[31 46 60 60 56 70 46 48 36 35 45 66 38 42 39 57 65 48 47 61 42 28 54 47 55 33 51 38 57 63 50 53]
[31 64 66 46 58 64 51 50 41 49 52 70 34 41 32 68 44 57 32 59 56 33 60 38 47 48 45 61 39 57 58 50]
[49 60 59 47 45 61 46 64 39 42 62 70 44 54 42 59 66 58 53 60 46 32 59 28 45 35 45 45 62 62 52 43]
[72 48 40 49 51 27 42 66 54 54 62 34 47 76 40 37 58 51 57 59 44 53 49 36 63 43 46 55 74 55 42 25]
[54 32 61 47 57 58 37 55 44 54 54 30 56 45 50 47 58 55 54 49 49 21 60 52 50 42 53 48 50 55 59 48]
[34 56 60 51 65 57 51 46 50 58 43 65 34 43 39 62 35 52 35 51 56 36 59 43 53 52 47 57 39 54 55 49]
[52 46 50 59 56 53 42 52 41 47 63 45 46 62 37 37 60 46 62 55 39 42 58 39 57 40 58 53 70 61 41 40]
[63 46 46 47 54 43 44 54 46 47 44 49 40 57 40 56 60 49 36 69 55 47 45 50 63 40 46 49 62 52 52 33]
[58 46 47 56 57 52 38 52 38 43 71 46 43 67 36 27 63 52 68 60 31 40 62 30 63 33 59 51 73 68 44 38]
[59 40 60 49 60 58 38 53 49 55 56 36 56 49 52 48 56 56 48 45 50 29 61 52 49 43 53 45 48 56 55 49]
[60 49 52 48 52 42 49 47 45 48 41 57 37 58 38 57 59 47 39 76 54 38 45 50 68 47 45 47 61 53 50 37]
[78 46 33 53 57 18 50 59 55 56 49 38 44 81 36 34 57 50 50 68 48 59 40 45 78 50 44 52 74 47 43 23]
[58 22 70 47 68 60 36 56 40 52 50 22 56 47 48 50 61 60 50 45 49 16 65 55 53 40 59 44 46 57 56 39]
[54 29 63 46 62 58 34 56 44 54 52 33 55 48 51 50 57 60 48 45 48 21 58 54 47 43 56 47 46 52 51 45]
[56 44 49 50 54 44 51 50 41 51 42 56 38 58 40 53 54 43 41 67 53 45 43 49 69 46 45 44 58 55 48 32]
[72 45 57 34 53 38 29 80 56 60 70 26 70 61 54 48 53 72 57 41 48 21 67 40 35 43 42 52 58 49 59 29]
[49 61 54 48 49 52 38 66 47 44 68 61 51 62 38 51 61 63 54 61 42 31 63 27 45 36 45 50 69 59 52 41]
[41 55 63 48 59 56 53 42 49 54 52 64 36 45 38 62 44 56 39 54 62 34 58 48 50 54 45 60 39 54 56 51]
[58 29 47 55 70 46 49 39 41 45 33 40 38 61 40 36 61 35 45 60 42 47 37 67 75 51 61 42 64 49 41 37]
[50 27 60 57 65 63 42 49 38 47 40 37 49 45 48 55 54 52 49 45 45 23 53 59 55 43 60 38 52 51 53 48]
[55 47 44 55 55 50 45 56 44 45 68 48 44 66 39 34 63 47 62 59 33 42 61 35 61 38 54 49 73 65 41 42]
[50 40 52 59 57 63 44 43 35 47 64 45 37 60 36 27 67 42 67 62 35 40 54 41 65 33 61 49 72 66 42 43]
[49 36 50 63 63 56 45 47 37 44 58 53 46 60 45 35 63 48 61 50 35 43 56 43 60 40 61 44 71 55 38 46]
[37 52 66 49 56 57 51 49 45 52 51 65 35 43 39 63 42 58 38 56 56 31 65 37 50 45 44 54 42 58 57 55]
[35 54 64 50 62 59 52 39 50 59 44 68 32 38 39 69 29 56 27 48 61 29 60 41 51 51 45 71 34 54 55 50]
[40 40 59 60 77 59 52 26 42 54 34 59 32 44 41 49 33 49 41 39 59 41 53 59 65 58 60 65 35 52 52 49]
[65 45 50 48 69 30 59 37 50 63 34 42 31 59 38 45 40 47 34 58 66 55 39 62 78 57 49 61 44 45 55 32]
[67 42 53 39 53 43 33 76 54 60 65 32 68 58 52 53 57 66 53 41 50 25 67 41 39 41 42 51 56 54 58 33]
[61 45 48 52 55 41 45 54 43 50 40 56 36 59 35 51 61 36 36 73 53 39 43 52 75 42 41 45 64 54 49 28]
[33 41 65 55 56 75 45 49 33 42 43 67 35 44 42 59 66 47 48 62 43 31 55 46 53 37 56 36 53 57 49 55]
[53 34 63 50 61 57 41 56 46 54 56 30 57 46 47 48 57 52 54 49 54 27 60 53 50 45 53 46 48 53 55 46]
[67 43 45 52 69 30 57 42 52 62 33 41 37 62 41 49 36 45 32 54 65 54 46 59 71 61 47 62 46 45 50 33]
[50 62 53 48 46 52 42 69 47 50 71 59 51 62 35 50 63 61 58 63 38 33 67 26 44 34 45 53 68 61 45 39]
[28 52 72 50 57 62 54 45 41 51 49 81 26 40 31 71 42 55 31 61 56 21 60 29 51 49 42 61 35 60 58 49]
[34 58 68 49 58 63 48 50 43 53 49 68 40 39 38 67 46 57 38 57 52 36 62 39 49 45 47 60 42 55 54 46]
[54 28 52 66 72 59 53 30 30 46 40 39 23 57 42 32 66 27 50 72 47 46 40 66 83 46 64 51 62 57 44 44]
[35 45 66 59 55 71 43 44 34 39 52 63 39 45 36 56 65 46 45 63 46 32 55 47 53 39 52 35 53 60 45 55]
[46 42 54 61 61 63 41 47 30 43 60 51 39 59 35 28 65 44 66 59 36 41 55 39 64 36 65 48 75 68 34 45]
[79 47 34 49 58 27 45 57 55 57 52 35 46 72 39 34 52 48 52 65 44 53 44 47 73 50 49 55 73 50 46 23]
[69 36 51 44 58 36 41 57 53 57 49 35 53 54 52 52 48 58 42 47 54 36 52 56 55 50 45 51 50 45 58 33]
[70 46 43 50 56 32 50 52 52 56 49 37 51 66 47 38 55 46 52 61 47 54 47 46 66 47 48 53 70 48 49 32]
[56 50 51 57 56 53 39 53 42 48 68 44 49 61 40 36 61 54 65 61 37 44 58 37 59 42 51 53 72 60 45 44]
[68 38 51 40 51 40 31 83 60 58 72 29 66 57 49 49 52 73 60 46 46 28 67 34 40 42 48 53 56 54 59 31]
[35 40 62 57 56 76 45 43 29 38 48 58 30 46 36 49 65 45 51 66 43 30 56 50 59 42 61 44 59 65 45 56]
[49 32 62 53 62 63 47 46 36 50 51 40 48 43 47 43 61 49 54 52 44 31 55 51 56 42 57 51 51 58 50 52]
[46 50 69 45 50 59 39 68 48 51 55 56 56 39 43 64 59 61 41 54 49 14 64 40 34 35 40 43 51 58 64 49]
[49 39 57 51 57 60 46 50 43 52 54 43 49 45 47 48 57 48 50 53 47 34 52 56 52 43 57 47 54 52 50 49]
[73 50 46 42 46 38 27 74 54 56 79 32 69 66 46 43 52 74 60 44 39 28 63 34 41 41 44 57 68 55 52 31]
[63 59 46 51 59 42 47 58 59 56 62 51 43 62 36 47 39 64 55 45 45 42 58 30 52 50 47 66 57 57 53 34]
[35 61 62 48 54 61 49 51 47 51 52 72 40 41 39 68 47 53 35 54 55 28 58 39 49 44 43 52 44 58 51 50]
[48 40 53 59 58 63 46 47 35 44 60 46 42 60 39 35 60 47 58 58 39 43 56 45 60 44 59 48 65 58 43 48]
[71 44 52 39 49 39 31 75 58 57 65 31 67 54 49 49 56 69 59 37 45 25 65 36 37 42 47 53 57 51 57 31]
[38 39 59 60 72 64 52 25 38 52 41 54 31 44 36 49 46 46 43 45 47 37 54 57 65 51 59 51 38 54 46 58]
[40 40 62 57 64 58 54 33 40 53 42 53 31 44 35 45 45 43 44 58 51 42 53 57 64 53 57 56 47 56 51 53]
[41 40 56 62 75 57 55 33 41 52 44 52 35 52 47 49 49 50 43 44 47 44 49 59 67 48 59 49 44 48 46 58]
[55 31 57 50 59 55 41 55 47 55 50 38 56 51 53 51 57 60 46 43 48 31 54 57 48 43 55 46 46 50 57 43]
[35 63 67 51 54 66 50 42 43 46 52 78 37 38 36 70 46 56 32 59 57 29 59 37 46 52 45 52 37 61 56 50]
[29 47 69 59 57 75 43 46 30 38 51 70 39 44 38 60 67 46 47 64 44 25 51 45 57 35 51 36 54 58 44 53]
[56 49 44 61 55 52 41 51 41 48 66 43 47 65 39 32 62 55 70 56 36 42 56 35 57 39 55 54 70 63 43 41]
[36 55 61 53 57 61 51 44 49 53 46 69 38 43 36 68 46 50 39 57 54 33 65 38 55 44 44 57 42 55 59 51]
[57 32 62 49 65 58 38 56 46 51 51 37 59 44 53 47 54 58 51 39 48 33 60 54 46 47 56 48 45 51 56 49]
[60 49 45 51 64 35 57 37 58 65 34 46 33 54 37 54 32 52 35 50 63 53 45 55 71 63 49 68 39 48 53 36]
[62 19 45 59 74 39 51 35 38 49 33 37 29 66 41 34 63 36 44 61 47 51 35 70 81 52 61 44 67 46 44 33]
[30 39 66 59 56 77 42 45 28 41 48 70 32 43 38 58 70 47 46 63 43 27 56 43 58 28 52 36 57 60 51 52]

[29 47 69 59 57 75 43 46 30 38 51 70 39 44 38 60 67 46 47 64 44 25 51 45 57 35 51 36 54 58 44 53] >> 0 1
[31 64 66 46 58 64 51 50 41 49 52 70 34 41 32 68 44 57 32 59 56 33 60 38 47 48 45 61 39 57 58 50] >> 0 2
[33 41 65 55 56 75 45 49 33 42 43 67 35 44 42 59 66 47 48 62 43 31 55 46 53 37 56 36 53 57 49 55] >> 0 1
[46 42 54 61 61 63 41 47 30 43 60 51 39 59 35 28 65 44 66 59 36 41 55 39 64 36 65 48 75 68 34 45] >> 3 4
[49 61 54 48 49 52 38 66 47 44 68 61 51 62 38 51 61 63 54 61 42 31 63 27 45 36 45 50 69 59 52 41] >> 4 0
[48 40 53 59 58 63 46 47 35 44 60 46 42 60 39 35 60 47 58 58 39 43 56 45 60 44 59 48 65 58 43 48] >> 3 4
[70 46 43 50 56 32 50 52 52 56 49 37 51 66 47 38 55 46 52 61 47 54 47 46 66 47 48 53 70 48 49 32] >> 5 4
[54 29 63 46 62 58 34 56 44 54 52 33 55 48 51 50 57 60 48 45 48 21 58 54 47 43 56 47 46 52 51 45] >> 6 3
[49 32 62 53 62 63 47 46 36 50 51 40 48 43 47 43 61 49 54 52 44 31 55 51 56 42 57 51 51 58 50 52] >> 3 6
[63 46 46 47 54 43 44 54 46 47 44 49 40 57 40 56 60 49 36 69 55 47 45 50 63 40 46 49 62 52 52 33] >> 5 0
[50 62 53 48 46 52 42 69 47 50 71 59 51 62 35 50 63 61 58 63 38 33 67 26 44 34 45 53 68 61 45 39] >> 4 0
[49 39 57 51 57 60 46 50 43 52 54 43 49 45 47 48 57 48 50 53 47 34 52 56 52 43 57 47 54 52 50 49] >> 3 6
[34 56 60 51 65 57 51 46 50 58 43 65 34 43 39 62 35 52 35 51 56 36 59 43 53 52 47 57 39 54 55 49] >> 2 0
[50 27 60 57 65 63 42 49 38 47 40 37 49 45 48 55 54 52 49 45 45 23 53 59 55 43 60 38 52 51 53 48] >> 1 6
[54 32 61 47 57 58 37 55 44 54 54 30 56 45 50 47 58 55 54 49 49 21 60 52 50 42 53 48 50 55 59 48] >> 6 3
[69 36 51 44 58 36 41 57 53 57 49 35 53 54 52 52 48 58 42 47 54 36 52 56 55 50 45 51 50 45 58 33] >> 6 5
[31 46 60 60 56 70 46 48 36 35 45 66 38 42 39 57 65 48 47 61 42 28 54 47 55 33 51 38 57 63 50 53] >> 0 1
[61 45 48 52 55 41 45 54 43 50 40 56 36 59 35 51 61 36 36 73 53 39 43 52 75 42 41 45 64 54 49 28] >> 5 0
[40 40 62 57 64 58 54 33 40 53 42 53 31 44 35 45 45 43 44 58 51 42 53 57 64 53 57 56 47 56 51 53] >> 3 2
[71 44 52 39 49 39 31 75 58 57 65 31 67 54 49 49 56 69 59 37 45 25 65 36 37 42 47 53 57 51 57 31] >> 6 4
[78 46 33 53 57 18 50 59 55 56 49 38 44 81 36 34 57 50 50 68 48 59 40 45 78 50 44 52 74 47 43 23] >> 5 4
[30 39 66 59 56 77 42 45 28 41 48 70 32 43 38 58 70 47 46 63 43 27 56 43 58 28 52 36 57 60 51 52] >> 0 1
[60 49 52 48 52 42 49 47 45 48 41 57 37 58 38 57 59 47 39 76 54 38 45 50 68 47 45 47 61 53 50 37] >> 5 0
[35 61 62 48 54 61 49 51 47 51 52 72 40 41 39 68 47 53 35 54 55 28 58 39 49 44 43 52 44 58 51 50] >> 0 2
[59 40 60 49 60 58 38 53 49 55 56 36 56 49 52 48 56 56 48 45 50 29 61 52 49 43 53 45 48 56 55 49] >> 6 3
[72 48 40 49 51 27 42 66 54 54 62 34 47 76 40 37 58 51 57 59 44 53 49 36 63 43 46 55 74 55 42 25] >> 4 5
[54 28 52 66 72 59 53 30 30 46 40 39 23 57 42 32 66 27 50 72 47 46 40 66 83 46 64 51 62 57 44 44] >> 3 5
[56 50 51 57 56 53 39 53 42 48 68 44 49 61 40 36 61 54 65 61 37 44 58 37 59 42 51 53 72 60 45 44] >> 4 3
[41 40 56 62 75 57 55 33 41 52 44 52 35 52 47 49 49 50 43 44 47 44 49 59 67 48 59 49 44 48 46 58] >> 1 2
[38 39 59 60 72 64 52 25 38 52 41 54 31 44 36 49 46 46 43 45 47 37 54 57 65 51 59 51 38 54 46 58] >> 1 2
[55 31 57 50 59 55 41 55 47 55 50 38 56 51 53 51 57 60 46 43 48 31 54 57 48 43 55 46 46 50 57 43] >> 6 1
[67 42 53 39 53 43 33 76 54 60 65 32 68 58 52 53 57 66 53 41 50 25 67 41 39 41 42 51 56 54 58 33] >> 6 4
[35 63 67 51 54 66 50 42 43 46 52 78 37 38 36 70 46 56 32 59 57 29 59 37 46 52 45 52 37 61 56 50] >> 0 2
[28 52 72 50 57 62 54 45 41 51 49 81 26 40 31 71 42 55 31 61 56 21 60 29 51 49 42 61 35 60 58 49] >> 0 2
[56 44 49 50 54 44 51 50 41 51 42 56 38 58 40 53 54 43 41 67 53 45 43 49 69 46 45 44 58 55 48 32] >> 5 0
[50 40 52 59 57 63 44 43 35 47 64 45 37 60 36 27 67 42 67 62 35 40 54 41 65 33 61 49 72 66 42 43] >> 3 4
